(in the rows, 128 means zero)
Y: rows in a few groups, each row roughly a mix of its group's directions:
Y (107 x 22):
[[147 101 122 143 105  73 114 168 103  81 102 131 160 117 132 128 146 162
  123 123 133 105]
 [142 137 146 104 146 128  85 128 163 168 151 107 119 137  83  86  91 115
  127 107 120 111]
 [131 145 119 113 103 119 164 106  87 169  84 120 165 140 132 170 128 127
  165 134 118 121]
 [ 91 122 128 120 100 106  96 125 168 109 161  96  95 133 128 114 154  99
  105  97 112 159]
 [119 171 114 130 120  98 121 140 173 158 104 148 160 140  94 119  78  96
  134 121 117 113]
 [129 102 114 124 127 146 143 133  92  79 157  98 103 127 149 128 171 149
  144 124  96  85]
 [130 173 135 112 158 137 136 134 151 175 121 147 152 145  88 108  74 119
  142 127 127 101]
 [134  79 127 144  90 109  91 139 129  83 140 107 106 103 153 125 156 123
   95 120 136 161]
 [119  89 122 106  98 107 112 129 119 110 144  75 103 116 130 122 190 129
  142 122 107  97]
 [130 155 144 137 142 121 119 124 157 171 102 168 151 130 112 128  81 116
  109 134 164 176]
 [111 115 130 135 151 131 102 125 156  72 159 125  63 117 130 109 161 119
  107 121 119 151]
 [129 127 120 124  79 111 155 124  75 146 109 106 178 146 151 168 134 143
  145 117 115 125]
 [137 166 128 153 163 155 150 133 133 133 112 183 150 141 127 132  65 128
  118 131 143 149]
 [107 107 118 140 113  97 119 145 120  61 154 112 113 126 144 124 185 151
  121 120 106 108]
 [135  82 124 148  93 118 113 117  99  88 135 104 108 109 166 151 175 137
  113 133 125 158]
 [131  95 132 131 135 153 143 121  79  83 155 109 100 124 163 140 178 162
  127 130 122 132]
 [166 113 123 148 134 116 144 160  88 108  95 157 174 120 138 132 115 170
  135 142 147  94]
 [128  98 132 132 141 154 142 128  87  74 160 114  97 124 160 132 177 163
  123 129 124 128]
 [123  98 118 145 115  99 118 154 111  59 148 117 123 124 147 123 177 161
  120 120 112 104]
 [123 138 144 119 152 145  97 114 179 143 140 133  83 118 104 105 105  88
  106 125 142 172]
 [131 134 126 132 173 204 153 101 139 155 163 140  99 136 137 118 112 123
  140 140 124 109]
 [154 100 127 157 167 143 123 155 118  69 146 154 112 112 139 105 137 166
  115 143 139 100]
 [116 161 114 119 105  92 118 133 172 167 103 128 157 137  95 122  95  89
  142 119 110 106]
 [115 117 111 133  85  90 142 152  98 110 128 111 176 139 146 141 160 158
  139 121 109  84]
 [136  85 129 132 144 139 116 152 116  63 157 117  91 113 142 103 164 154
  115 123 130 109]
 [124 179 133 111 158 135 143 136 149 170 116 150 154 145  86 113  81 119
  147 132 125  98]
 [140 121 144 148 176 176 144 136 107  90 151 162 112 127 151 122 119 160
  103 133 156 154]
 [144 137 138 127 177 171 119 117 167 158 132 154  96 113 105 101  90 104
  124 148 148 132]
 [126  91 119 120 121 140 133 134 100  81 157  90  98 122 148 124 179 147
  138 121 104  91]
 [142 134 131 137 177 203 153 111 134 153 157 151 112 132 136 114  98 132
  134 145 136 110]
 [145  84 132 145  94 120 101 104  94 106 139  95 106 109 159 152 168 135
  113 137 120 163]
 [141 128 156 129 152 136 110 126 155 166 115 161 133 117 116 113  94 124
  102 138 184 177]
 [136 172 133 108 148 122 122 132 146 172 123 129 149 141  77 109  86 118
  150 131 107  85]
 [112 126 123 121 111 126 151 108  78 109 142  95 122 136 145 160 186 150
  153 136  90 108]
 [105 112 117 141 135 154 157 159 160 104 131 166 133 140 166 111 113 127
  101  95 174 153]
 [108 170 131 116 103 101 130 101 143 195 103 127 161 138 103 149 114 103
  144 143 120 139]
 [123 175 132 107 162 137 141 135 152 170 122 146 149 148  86 106  83 121
  146 124 124  94]
 [129  83 124 148  91 120 117 118 103  90 135 107 108 111 171 152 175 134
  112 131 129 162]
 [128  87 124 145  88 113 114 120 103  87 133 104 108 108 164 152 177 131
  111 135 125 161]
 [133 175 135 112 160 141 142 135 142 171 122 148 156 147  89 111  74 124
  143 128 124  98]
 [143  80 119 135 135 131 105 162 140  62 146 119  94 111 141  94 144 136
  111 108 134 109]
 [173  79 129 146 118 129  97 108  86 113 151  85 112 125 148 134 149 157
  133 118 101 115]
 [142 146 144 154 172 163 144 129 120 122 127 180 137 132 138 130  85 145
  104 136 160 169]
 [134 153 138 119 164 165 128 117 167 182 128 151 119 122 100 106  83 101
  130 147 147 127]
 [115 168 107 128 110  91 120 141 171 148 106 137 158 141  95 122  91  94
  139 119 102 100]
 [130 138 120 116  94 119 162 107  81 165  97 111 169 149 141 171 131 134
  160 119 114 125]
 [114  99 114 145  97 111 140 124 101  79 120 122 114 111 167 160 187 134
  124 143 125 147]
 [103 145 128 108 100 148 140  92 138 188 144  95 132 160 136 142 112  98
  136  94 110 153]
 [112 143 143 109  96 107 130  85 104 191 119 100 146 133 122 164 156 126
  146 146 119 150]
 [148  91 141 150 155 136 103 152 134  78 137 150 103 109 143 104 128 149
   90 122 165 158]
 [112 119 136 133 130 170 110 113 155 127 186 109  93 143 147 111 115 110
   98  94 122 168]
 [125 139 137 120 147 172 114 111 177 176 158 130 104 129 115 101  88  92
  115 126 138 142]
 [123 177 123 115 155 140 157 131 142 171 115 152 160 152 100 122  85 124
  154 128 122  91]
 [ 94 139 133 112 125 142 107 104 179 145 160 108  83 131 117 115 130  81
  114 113 118 164]
 [137 139 141 126 182 159 110 119 174 144 137 153  87 112  97  95 102 108
  121 146 145 133]
 [101 100 105 147 121 150 168 147 132  87 138 147 132 147 186 131 146 144
  116  92 150 136]
 [147  94 127 146 155 166 138 144 100  63 150 135 101 125 161 119 137 158
  112 116 137 130]
 [129 143 121 118  95 127 166 110  83 168  99 116 172 146 143 171 126 132
  159 129 116 123]
 [122 175 128 108 159 130 142 138 154 163 120 145 151 148  85 108  87 121
  150 125 118  86]
 [119 128 129 119  87  49 108 148 115 102  90 114 152 124 115 143 154 134
  125 116 125 144]
 [127 179 130 111 156 135 144 134 142 168 122 144 156 148  88 113  83 124
  151 129 115  88]
 [124 121 129 126  76  69 106 161 126 134 124 109 188 141 126 121 120 142
  115 100 129 117]
 [142  93 132 141 154 166 139 140  95  69 157 129  97 122 161 121 150 162
  113 122 137 132]
 [127 124 138 134 170 139  95 139 184 107 152 145  81 112 106  85 121 113
  105 132 141 132]
 [123  91 124 145  88 114 119 121 105  86 129 111 110 106 165 154 176 129
  109 138 130 169]
 [138  85 131 146  90 118 105 110  99 103 137  98 107 108 163 152 170 132
  111 135 124 168]
 [119 175 131 129 131 135 144 113 146 185 104 159 161 142 114 142  77 104
  132 134 138 153]
 [116 131  99 129 105 121 148 127 102  94 140  97 125 138 139 146 161 129
  157 126  70  76]
 [143  93 134 139 153 179 147 128  91  86 152 131  97 122 168 129 144 156
  115 124 146 148]
 [126 181 130 108 150 119 134 133 141 162 115 138 151 138  77 118  95 119
  154 142 106  84]
 [111  97 120 106  85  90 105 124 135 125 136  76 109 116 125 126 185 116
  140 122 108 107]
 [129  93 123 146  87 111 118 117  96  89 129 106 113 107 162 159 179 131
  116 142 118 157]
 [112 137 129 110  72  70 111 131 131 146  92 107 155 131 117 146 127 101
  124 107 128 166]
 [133  77 148 105 111 151 116 102 114 157 145  90  98 108 150 131 169 128
  121 134 157 159]
 [163  82 137 142 107 119  88 105  91 111 142  88 101 108 144 142 161 142
  119 137 113 148]
 [112 117 123 118 110 123 143 116  86  98 151  91 114 132 144 148 191 151
  146 133  92 104]
 [ 99 116 123 125  74  71 106 151 127  96 140  96 149 138 137 129 159 134
  113  97 113 135]
 [130 164 134 108 171 141 137 135 158 169 124 148 141 147  88 100  84 126
  146 119 130  92]
 [121 166 137 138 129 109 121 121 159 172  98 165 157 133 109 136  84 107
  115 134 151 171]
 [151  81 127 149  95 122 107 105  88 105 136  95 110 112 163 154 168 141
  122 135 116 150]
 [123 118 116 132  84  99 148 132  74 108 117 107 166 143 158 164 156 155
  139 113 110 123]
 [147  91 138 136 163 177 140 138 100  83 152 136  97 120 158 116 139 158
  111 124 153 139]
 [160 103 123 158 168 158 137 151 110  82 141 158 119 111 144 112 130 165
  121 153 140  94]
 [128 171 126 119 167 154 166 133 126 158 123 154 159 159 110 121  87 141
  153 122 124  90]
 [107 123 120 116  76  59 110 136 123 106 104  97 136 123 122 146 171 120
  132 118 110 134]
 [150 146 133 123 176 183 155  93 120 166 112 151 105 124 120 140 103 117
  152 157 136 132]
 [122 163 118 122 164 147 163 147 148 149 118 165 159 154 112 111  83 133
  146 115 136  88]
 [156 130 123 126 108 138 150 130 104 186 102 132 189 140 132 140  85 135
  146 127 139 104]
 [116 135 123  94  93 136 142  96 122 197 126  87 139 137 122 147 136 102
  160 131 108 111]
 [ 92 143 129 109 123 156 123  94 172 163 164 104  88 134 120 120 133  81
  129 124 110 145]
 [138  90 136 140 147 157 135 132  92  73 155 125  95 119 163 129 164 163
  112 128 138 144]
 [123 109 117 137 100  82 129 145  91  71 119 114 137 124 144 146 180 158
  130 126 111 114]
 [108 172 124 110 159 133 151 152 167 152 117 162 149 146  95 103  89 116
  140 120 137  98]
 [142  89 136 146 145 126  96 151 153  84 131 149  98 102 138 100 131 132
   90 125 168 159]
 [120 172 129 109 166 137 146 145 157 159 121 154 147 148  90 102  87 123
  146 121 130  90]
 [111 174 137 122 113 118 143  95 125 195 107 136 164 145 114 160 109 115
  141 143 123 153]
 [142  79 131 147  94 121 101 115 104  96 141  99 105 108 163 143 166 133
  107 129 129 167]
 [121 176 131 126 133 149 166  99 110 183 112 145 162 150 125 160  96 121
  147 141 121 140]
 [122  97 121 145  85 110 122 123  96  82 130 107 116 109 163 157 178 132
  114 140 118 156]
 [109 152  96 123  87  90 130 128 145 135 113 105 148 142 114 140 128  97
  157 118  78  84]
 [149  90 132 144 101 122 111 106  79  99 136  96 109 110 155 157 173 145
  122 142 113 151]
 [ 99 130 134 116 118 115  88 127 188 130 158 108  95 127 111 100 131  90
  103 106 124 156]
 [115 134 117 126 119 165 172  90  85 132 137 109 114 134 156 170 163 129
  155 147  99 124]
 [149  83 138 139 151 169 123 140 127  99 141 141  98 115 159 109 120 139
   97 112 172 166]
 [132 136 119 120  96 126 166 108  76 160 100 112 169 147 145 172 132 138
  159 125 113 122]
 [134  94 139 130 144 159 146 119  78  89 151 117  99 121 161 139 173 166
  123 133 137 143]
 [189 118 131 144 146 147 118  93  92 173 122 118 141 134 124 141 101 152
  156 139 108 100]]
which group is each row in? (one row of each group first):
[142  89 144 128 147 171 139 119  83  99 158 115  98 120 161 131 163 164
 118 133 143 143] => V
[132  78 119 151  96 118 117 128 109  79 132 113 109 110 172 145 172 137
 110 127 134 154] => D
[141 119 128 135 101  68 119 159  92  84  85 134 161 115 128 145 143 153
 120 131 137 138] => K

[135  84 120 127 122 103  87 161 157  79 142 110 100 108 123  89 148 127
 112 111 130 103] => V
[144 154 141 113 146 155 133 109 142 196 107 143 140 133 106 128  72 104
 135 133 148 147] => K
[151  85 138 141 102 120  95 102  93 110 140  91 101 105 149 148 168 136
 115 141 120 162] => D
[115 148 139 103  94  90 116 100 131 198 110 102 153 131 102 146 141 113
 147 141 119 131] => V
[143 166 125 123 158 142 151 118 125 177 112 146 158 148 102 130  89 135
 162 137 114  83] => D
[122 102 112 118 110 128 137 127  99  91 149  86 106 126 142 134 181 139
 150 123  91  84] => V
[134 157 130 133 146 171 164 115 121 165 111 160 151 150 141 143  71 120
 129 119 147 159] => V
[105 118 129 131 144 124 109 119 140  68 153 118  63 117 130 123 177 123
 115 128 112 150] => K
[117 181 132 124 124 120 143 108 137 191 102 147 165 143 105 149  92 110
 144 143 124 137] => V
[109 106 121 139 104 121 146 114  96  88 123 122 110 113 167 164 191 136
 124 145 130 157] => D
[114 167 137 121 113 125 150  87 108 192 109 129 159 143 124 168 121 121
 144 146 123 156] => V
